In the data rows, the value 128 means zero.
Each row has a hidden score. How much does it go up from the first row of each pair to the second? 15 means little or no change, 30 a big rise and 0 a big fall. The score is a weighted sum of the row's numbers plus the product of two more (or one squared), each taken from its middle value.
[ 64 153  96 118  63 101 102 114 183  65]
[150  98 111 104 143 128 124 174 133 126] 14
[176  81 160 101 169 104 119 200 138 141]
[120 118 125 136 117 105 108 139 141 111] 8
[111 167 108  91  88 149 169 113 130 134]
[154 126 122 115 139 111 110 157 136 125] 13
[124 121  89 137 114 104  88 132 176  90]
[ 72 142 103 143  91 141 114  91 151  97] 14
[158 101 205 176 180 100  90 109  87 152]
[165 141 184 185 161 133 150  83  83 176] 20
[ 94 109  98 155 123 184 146 125 107 145]
[ 77 150 105 139  64 106  96 113 179  72] 22
[129 147  78  62  91 110 128 149 176  85]
[126 144 133 123 106  81 105 106 150  98] 5
[146 141 185 187 145 127 131  71  68 173]
[114 119 156 188 140 120 107 103 116 124] 22
[ 96 175 125 166  94 161 120  66 135 119]
[112 108 146 119 107  93 112 130 158 115] 10
[137 129 153 149 147 120 119 130 101 141]
[156 129 127  91 138  81 115 163 170 114] 25
[119 164 143 166 137 146 134  68 103 153]
[130 121 162 163 145 122  80  95 129 137] 23
[ 94 146  85 129  79 111  96 111 165  62]
[104 120 132 105 101  98 124 124 152  96] 19
[121 142 133 184 135 176 128  85  86 150]
[ 65 169  67 128  75 130  82 106 161  67] 13
[106 118  92 133 115 151 130 151 140 118]
[179  74 155 110 187 162 132 163  87 174] 6
[150 149 113 127 132 173 188 116 102 149]
[ 72 189  97 154  84 135 126  67 159  80] 16
[164 124 200 150 193 176 167 111  57 201]
[113 125 116 133 135 133 124 100 123 119] 10
[131 138 145 159 132  99  69  96 139 119]
[132  99 126 118 144 119  80 166 137 111] 14
[141 137 115 135 135 167 162 122 114 160]
[ 86 134  78  96  71 119 124 152 183  76] 21
[170 105 171 131 157 141 174 138  84 184]
[114 123 129  98 106 104 131 133 155 107] 16
[155 153 126 126 131 150 176 135 115 148]
[151 125 118  84 122  83 124 156 155 100] 8
[100 141 132 157 121 135 113  86 120 119]
[113 111  94 116 126 131 114 146 131 117] 13
[136 111 112 120 129 124 110 157 139 103]
[ 62 171  87 136  53 115 115  88 181  73] 20
[150 133 151 116 147 124 176 143  85 172]
[ 69 191 106 165  55 120  92  45 192  68] 29
[194  79 169 129 221 131 123 183  75 199]
[129 145 106 119 109  96  93 106 168  94] 25
[121 125 156 139 119  99  72 125 157  97]
[112 121 100 141 134 191 154 116 103 140] 6
[117 115 157 132 128 105  82 144 158 125]
[119  74 143 134 134 106  85 143 157 112] 12
[ 71 164 115 176  95 121  72  62 152  88]
[168  71 176 125 172 114 130 178  99 166] 12
[ 91 134 101 157 117 190 157 104 106 143]
[150 124 156  94 138 104 132 150 137 131] 19
[126 123 100 109 125 132 118 144 130 116]
[182  89 171 108 184  95  97 153 114 147] 13
[109 139 120 147 123 104  81 123 145  95]
[136  98 139 133 120 172 161 130  94 156] 20
[126 114 117 123 126 115 119 142 140 125]
[155 165 202 183 168  88 111  80 104 152] 12
[113 109 150 141 122  91  89 128 149 110]
[124 146 140 178 131 146 116  64  99 137] 10
[166 114 157 126 154  96 102 144 138 119]
[142 135 170 171 142 106 126  89 105 158] 12
[187  97 199 176 219 167 178 134  43 230]
[124 110 107 109 128 130 118 157 149 117] 21
[105 141  92 124 108 130 113 143 142 110]
[ 87 184 112 180 116 134 102  59 130  96] 14
[109 135  88 120 108 157 137 154 132  96]
[138 124 101 113 134 100  90 153 148  91] 9
[125 115 166 169 140 108  84  89 129 131]
[198 127 187 124 178 133 201 129  55 211] 11
[ 95 137  94 139 101 161 128 112 129 115]
[101 143 120 140 119 134 124 102 125 130] 12
[105 137  60 105  97 121 132 139 153  97]
[149  91 152 124 150  82  70 147 152 121] 15
[152 106 151  98 141  95 131 162 139 132]
[ 71 170 140 155  61 125 125  52 139  98] 12
[195 109 159 106 165 140 180 147  88 188]
[149  97 121 128 148 138 103 167 115 129] 11
[177  99 160 148 191  98  57 142 110 131]
[184  89 166 122 185  95 128 173 109 158] 19
[105 135 137 130  96  81  90 115 158  92]
[119 129 116 117 118 117 132 132 140 110] 17
[105 121 121 123 122 102  71 145 166  94]
[102  92  96 110 123 122 104 177 153 105] 13
[137 131 149 193 166 126  76  92  99 130]
[114 110  96  77 102 126 112 152 164  83] 21
[157  93 146 133 176  95  66 151 109 122]
[ 74 141 102 121  71  91  84 108 180  69] 26
[128 123 144 134 136 112 109 130 136 125]
[148 115 111 117 141 131 124 174 132 115] 15
[ 53 181 111 169  57 138 123  54 160  89]
[139 161 154 136 132 169 179  97  96 176] 11
[206  83 136  92 178 106 112 182 121 152]
[ 83 159  60  89  64 116 111 127 187  58] 19
[115 128 127 130 123 126 102 120 135 116]
[141 141 126 141 116 160 186 101 106 157] 20
[124 117  91 121 128 130 115 177 145 110]
[ 79 132 124 158 100 153 116  72 140 110] 17
[170  91 182 159 190 114 110 158  83 162]
[124 100 125 144 129 135 125 140 117 144] 20
[116 146  99 143 105 121 107 108 151 100]
[126 118 124  95 115 110 132 164 155 111] 21
[138  92 138 166 162 197 180 106  77 189]
[157 158 109  82 124 143 161 141 125 133] 19
[125 131 113  92 129 123 137 142 139 136]
[136 120 127 144 141 160 180 151  95 174] 23
[152 140 109 125 147 139 164 135 104 152]
[104 155  86 166 110 123  91  90 159  96] 17
[131 153 165 147 124 152 186  78  87 171]
[116 108 148 142 136 153 141 119  93 158] 11
[115 103 120  96 129 130 107 156 162 104]
[104 159 156 157 129 106 106  65 114 121] 2
[ 98 115 135 111 124 118 127 143 135 111]
[135 128 134 119 129 114  93 134 143 103] 16
[110 175 141 146 110 115  91  70 144  95]
[112 125  91  95  98  96 120 142 179  83] 15
[139 127 117 131 134  89  78 142 156 104]
[ 95 133 153 141 107 148 124 119 110 125] 17
[203  76 162 130 213 120 122 190  82 176]
[127 104 119 120 128 130 126 149 122 142] 18
[148 114 127 107 150 157 164 135 103 168]
[126 128 169 171 160 123 104  91 108 142] 20
[154 111 105 101 137 115 124 167 134 117]
[ 78 173 128 150  89 157 143  68 118 113] 15
[121 151 115 119 115 170 182 103 107 163]
[106 159 133 193 126 140 127  65 113 129] 16
[133 103 114 113 120 134 141 147 128 138]
[113 143  97 109 100 143 142 146 158 115] 21
[123 122 170 166 147 131 102 112 114 144]
[157 104 139 104 132  94 132 143 135 135] 11
[ 62 162  34  75  48 114 112 134 198  47]
[108 124 116 144 118 197 191 113  90 154] 15
[128 107 148 130 140 178 170 113  87 176]
[145 107 148 106 155  78  75 157 155  99] 17
[117 160 119 104 112  79 101 115 161  96]
[149 119 121 101 132 127 120 162 126 131] 18
[126 166 183 147 127 116 133  54 109 145]
[165 142 127 127 155 165 195 124  87 177] 17
[ 57 138  60 125  81 195 164 112 129 101]
[137  76 163  92 143 111 123 172 140 139] 19
[ 97 142  86 117  89 149 137 129 149 104]
[ 62 168 105 178  79 114  80  59 156  76] 10
[182 117 163 111 173  80  90 149 119 133]
[141 128 165 155 157 111  74 106 117 116] 21
[139 157 165 166 133 162 174  68  78 179]
[116 151  97 106 101  93 107 148 182  86] 21
[136 158 156  93 111 126 203 107 122 147]
[ 62 164  46 123  56 181 158 105 172  91] 19
[ 94 132 125 129 113 115  89 127 158  88]
[132 142 177 115 135 136 188 119  95 163] 13
[165  93 167 151 197 122  84 135  93 150]
[ 91 164 101 153  93 130 125 105 143  85] 17
[ 87 100  92 106  94 126 109 172 177  74]
[101 144 122 141 116 111 118 111 147  99] 7
[104 146  95 130 109 123  92 122 151  95]
[104 158 138 190 140 141 114  62  92 136] 9
[ 89 111 106 143 122 136 102 126 119 115]
[ 81 176 113 135  84 105  93  78 165  74] 22
[193 122 156 105 181 119 143 144  92 183]
[ 99 171 137 171 111 176 180  73 108 145] 28
[119 167 137 162 115  98 109  85 146 117]
[ 92 148  91 125  94  98  84 116 181  81] 16
[117 102 132 168 153 173 118 131  77 154]
[110 149 135 153 114 136 140  75 114 121] 17
[136 137 119 120 113 142 174 128 117 133]
[137 110 101 114 127 130 111 153 144  92] 11
[ 84 147 120 152 107 144 111 115 137 123]
[129 141 157 115 109 122 171 120 118 151] 17
[162 106 120 105 158  98 117 166 113 135]
[ 73 146 122 160 106 159 145  76 123 126] 22
